The rows of X fall into 3 groups, and each row is roughly a mix of its group's hidden directions.
X:
[[ 36.7 -38.7  -4.0  -2.7 -27.6  -8.1 -47.4   7.9  -0.1  16.6]
 [ 19.6  -6.5 -48.4  39.1 -24.0 -15.7 -18.3  -5.4  -0.9  28.2]
 [ 31.0  15.1   3.4  21.7   1.4 -24.7  26.9 -31.3   8.1 -47.2]
 [-43.7  -0.9 -27.3  37.2  17.7   6.7  38.6  18.0  -2.4   7.8]
 [ 48.2  -9.7  41.5 -32.0 -17.8   8.6  -8.4  -9.6  -3.4 -23.3]
 [ 23.9 -50.5  -6.3  -2.2 -17.2  -4.6 -41.2  -1.2  17.1  28.3]
 [ -5.1  18.6   2.0  -1.0 -52.4   2.1   1.9  27.5   3.6  48.8]
 [-18.0  12.5  45.6 -44.0  29.0  16.1  13.3   7.8 -10.8 -18.0]
 [-45.0  -3.9 -16.2  -8.8   7.9  17.4 -16.0  28.8   4.0  49.2]
 [-29.6  12.6 -26.3  33.5  24.2  17.5  23.6 -36.2 -15.9 -20.4]
 [-20.3  20.5  14.0 -29.1 -32.4   1.5  -4.1   7.9 -23.8  52.0]
 [-50.1   1.1  -4.7   3.3   6.0  15.8  -9.7  35.0  12.8  44.3]
 [ 34.8 -39.5   4.6  -5.7 -28.8 -10.4 -38.6  13.5  19.2  21.6]
 [ 24.6 -42.7   8.6   8.9  30.7   5.0 -23.8 -25.8   2.9 -38.5]
 [-16.7  31.4  21.8  21.9 -15.5  21.4  29.6  21.2 -41.7  16.9]
 [ 40.5  -5.7  31.5  -6.9 -20.8 -14.4  14.0  47.9  20.3  -4.3]
 [ 55.1  14.7  14.4  15.6  -8.5 -15.7  22.5 -21.8   6.1 -35.1]
 [ 27.5  -4.2 -44.2  50.5 -10.3  -5.8  -6.8  13.0  -5.2  24.7]
 [ -7.2  45.3   5.8  10.7   7.0  -1.1  46.8  22.4  -5.1 -35.5]
 [-37.3  52.9 -10.7  -2.2  20.5   4.4  23.6 -10.8 -22.6 -18.7]
 [-15.3 -21.3   3.0 -18.7  51.1 -13.7  11.3 -32.0   3.6 -35.5]
 [-10.0   5.2  61.7 -22.3   7.3  27.0   8.7  24.5  -1.2 -19.6]
 [ -7.7  -5.3  50.3 -51.3  20.1  17.5   6.8   6.6   3.6 -14.5]
 [-32.5  26.4  20.2 -20.2 -36.6  -1.6  16.7  20.5  -3.9  40.7]
 [ 15.9  -4.0 -53.2  46.2 -10.7 -15.8   9.6   1.2   0.7  24.2]
 [ 14.6   4.5 -56.4  43.9 -17.8 -16.4  -4.7  -8.6  -1.4  16.0]
 [-46.2   0.8  -8.6  -6.2   9.1  21.4  -4.6  32.9   9.3  47.9]
 [ 60.7  10.1  11.2  17.8  -9.2 -12.8  25.3 -17.2   5.1 -28.8]
 [ 38.6 -22.1  13.8 -13.1 -22.4 -16.6  -5.1  50.8  22.4   6.5]
 [-44.8  14.7 -28.1  13.6  35.4  14.6  23.9 -30.2  -9.8  -6.1]
 [-52.8  17.2 -17.9  -0.5  33.7  15.9  25.5 -27.3  -5.8  -7.5]
 [  3.6  36.7 -19.5  18.6 -49.3   4.0 -10.2  22.1  -7.7  33.0]
 [ 22.3 -34.2 -37.3  -1.2  47.5 -18.9  -3.6 -20.2  11.2  -7.8]
 [-39.9  -8.7 -18.0 -17.2   4.4  15.0 -30.0  23.6  -6.0  47.4]
 [-29.7  -6.0 -19.4  27.2  18.6  26.8  46.8  26.1  -7.8  15.7]
 [ 28.9 -45.4  -0.7   3.3 -12.5  -7.0 -37.0  -9.3  18.0  37.2]
 [-40.8  -3.3 -14.2 -18.1  -1.2   7.4 -28.5  25.7   3.9  50.3]
 [ 49.5  -3.2  14.5  19.0  -4.6  -5.0  31.0 -18.6  -4.6 -43.2]
 [-17.0   8.1   8.4 -10.6 -35.2 -12.5 -53.0  -1.7 -11.9  37.4]
 [ 13.0 -23.8  20.8 -33.2  -2.6 -10.4 -32.5 -34.8  -2.0 -40.2]
 [-51.6  14.5 -23.4  21.5  30.2   0.5  33.9  -2.0  17.9  -0.1]
 [-40.1 -12.4 -25.0  -4.6  12.9  21.3 -16.8  25.4  -6.5  47.7]
 [ 27.4 -21.2  36.2 -19.8 -10.3 -10.6  15.9  43.1  31.1   9.1]
 [ 38.8 -28.3  18.2 -25.1 -14.9 -15.2 -15.1  43.1   9.2  19.5]
 [-56.5   1.1 -36.4  20.8  15.2 -12.5   9.3   9.5  17.0  21.6]
 [-21.9  31.2 -27.6  24.3  -6.3   8.5 -19.6 -42.3 -27.7 -20.6]
 [ 22.0   3.7 -55.9  35.3 -11.1 -16.5 -20.8   2.5   0.7  23.8]
 [ 12.2 -22.3   6.5 -39.5 -12.7 -16.7 -52.7 -25.0  -4.8 -12.4]
 [-35.6  -7.1  -9.1 -16.4  -1.7  15.4 -30.2  30.1  -1.4  50.5]
 [-32.5 -16.0 -11.1 -12.8  -2.5  17.1 -23.6  34.1  -1.1  51.5]
 [-31.9   7.2 -37.2  29.0  29.6  15.8  23.0 -27.8 -15.7 -17.2]
 [ -5.6  -9.4  54.1 -42.1  18.1  20.0  13.7  11.5   8.5 -18.3]
 [  3.6 -19.4  12.8 -36.0  -0.8 -10.7 -56.5 -29.1   3.5 -16.3]
 [-25.8  35.1   5.5   8.5 -53.9  -0.5  10.0  17.9  -3.9  30.6]
 [-41.7  -6.2  -5.1 -11.1  12.2  34.1  -5.4  32.7  -6.3  43.6]
 [ 44.9  -7.6   0.9  -4.4 -18.2 -27.0 -48.1 -23.5  -9.0 -13.3]
 [ 32.7 -12.1 -14.8  27.4 -32.7 -13.1 -45.2 -14.6  15.2  19.0]
 [  2.5   0.6 -43.1  33.1 -28.0 -24.8 -31.1  -5.3   2.4  30.3]
 [-25.2  10.2 -17.7  45.1  15.9  17.2  36.6  29.1  -0.7  21.3]
 [  9.0  -6.3  37.4 -47.6  16.3  30.2  33.0  -0.4 -14.1  -4.3]
 [ 19.6 -41.2 -27.1  15.9  14.1 -15.3 -24.0 -42.6   5.9 -18.6]
 [ 36.9   0.6  36.8 -30.8 -23.1 -16.4 -11.0  40.4   1.2   7.6]
 [-45.7  15.9 -16.0   9.0  28.8  19.8  20.2 -37.6 -17.5 -15.4]
 [-39.4  -9.3 -35.0  13.3  36.0  19.3  11.8 -32.9 -18.2  -4.0]
 [-34.1  21.7   3.0  27.7  -9.2   6.5  27.7  44.5   6.4  30.8]
 [  4.5 -31.3 -10.4   7.9  25.9 -20.5 -41.3 -29.4  17.6 -33.7]
 [-28.6   3.7 -39.1  25.5  28.1  22.1  14.4  18.1  -6.1  37.6]
 [ 11.0   5.7  45.7 -34.7  18.9  37.4  13.0   8.7 -22.0 -18.7]
 [ 29.3 -40.1  22.1 -19.4 -31.4  -5.5 -34.7  14.9  17.6  13.9]
 [ 16.8   3.6 -51.4  30.9 -27.0 -14.3  -1.1   4.3   2.3  37.7]
 [-10.4 -24.0  37.9 -51.9  28.5   0.9 -15.7 -18.1  -2.7  -8.4]
 [ 35.8   6.7  18.3   1.9  -5.2 -17.5  21.1 -32.0   0.7 -53.0]
 [ 48.4 -18.0  19.1 -18.5 -19.1   0.3 -48.7  -6.0 -11.2   1.0]
 [ 51.1 -12.0  17.9 -31.9 -25.6 -18.2 -23.7 -19.4   3.9 -15.0]
 [-30.3  32.9  -9.2  -1.9  25.8   7.2  45.9  15.8 -14.1 -30.1]
 [-47.3   0.9 -15.4  18.4  24.7  23.4  39.2  20.9   7.5  16.4]
 [-14.1  32.7 -22.7  24.9  26.2   5.4  42.7   3.7 -23.4 -27.8]
 [-24.3  35.4  -5.4   8.1  29.3   5.4  52.0   8.7 -10.7 -23.6]
 [-41.9  40.1  32.4   0.0 -16.3   8.3  25.9  19.7 -20.8   6.2]
 [-38.8 -14.6 -16.9 -20.1   7.2  18.8 -29.7  21.7  -6.0  45.6]
 [-12.5  -4.9  40.6 -35.8  33.8  17.3  30.5  -7.5 -11.9 -24.4]
 [  5.6 -26.3  -8.1   3.9  43.4  -6.2  -3.8 -39.5  -2.8 -44.3]
 [-36.0   4.4 -35.4  21.9  31.8  16.3  12.0 -38.0 -18.3  -5.5]
 [-39.9  -0.5 -16.5 -20.1  -1.5  -6.2 -47.2  11.4   4.1  39.9]
 [ 23.6 -19.4 -29.3  17.1  11.2  -0.7 -19.3 -50.0 -16.4 -30.4]
 [ 16.0 -10.3 -54.4  13.8  -6.6 -24.5 -31.0 -26.9  -2.1  20.8]
 [ 49.4 -30.2   7.5  -5.7 -23.7 -14.5 -18.4  40.5   4.4   7.7]
 [ 28.0  21.1  15.8  18.6   9.2 -10.7  29.8 -30.0   8.0 -49.0]
 [  1.5  21.0  39.8   4.1 -25.7  37.8  19.0   0.2  -9.4 -41.1]
 [ 44.8 -26.5  16.1 -31.5 -13.4   5.7 -34.0 -16.7 -21.3 -14.6]
 [-44.9  25.1   3.5  24.1  11.2  12.0  37.1  28.4  17.0  17.1]
 [ 17.2 -30.9 -18.8  27.5  22.5  -7.1 -21.7 -38.6  -1.5 -37.5]
 [-35.6  33.3  -2.5   7.6  32.0  10.0  47.7  -9.9  -5.5 -17.2]
 [ 20.2   3.9  41.9 -15.6 -29.4 -13.3   6.3  31.4  42.2   0.9]
 [ 21.0 -39.8  10.5 -21.7 -24.5  -7.4 -42.9   8.1  19.6  26.9]
 [  7.7  -0.3 -44.4  51.3 -17.1 -20.5 -27.4  -7.6   0.5   8.8]
 [ 53.0  -7.0  26.7   0.2 -32.0 -16.9  -9.3  35.1   8.9   1.1]
 [-20.0 -10.1 -36.5   1.9  18.6   9.3 -31.9 -39.4 -34.0  16.4]]

Here is one row from each group, named. Which group is each of the other rows in?
[ 33.4 -17.1   9.4 -44.1 -17.8 -17.1 -36.4 -26.7  -0.3 -13.6] -> K
[-26.0  -1.1  50.8 -44.6  14.2   6.0  13.3  11.2  16.4 -15.0] -> S
[ 43.9 -12.0  11.9  -1.3 -40.4 -16.3 -41.9  13.7   8.0  12.4] -> J

[  4.4  46.2  28.6 -16.6   0.5 -20.3  29.3  33.3  24.1   8.0] -> J
[ 37.2   2.6  16.4 -14.7 -28.0 -22.0  -6.5  52.3  18.5   3.0] -> J
[  0.0  31.6   7.4   7.7 -35.5  18.6  26.0  37.5 -13.8  35.8] -> S
[  8.2   1.7 -19.4  52.4  10.2  21.9  25.5  31.2 -11.3  27.2] -> K
[-41.9 -12.5  -1.7 -28.8   2.4  21.7 -21.4  26.9   3.0  43.2] -> K
[ 12.5 -42.6  10.3 -26.9 -21.7  -1.2 -48.1  -3.0   8.7  24.5] -> J
[-15.8  25.9  11.1 -19.4  -1.7  -1.0  14.7  48.8  -2.6  47.4] -> S
[-24.8 -25.3 -15.9 -25.4  -6.2  12.7 -31.0  25.1  -4.2  48.1] -> K
[-25.7 -25.5  27.6 -32.7  -3.6   7.2 -19.9 -25.2  34.7  28.8] -> J
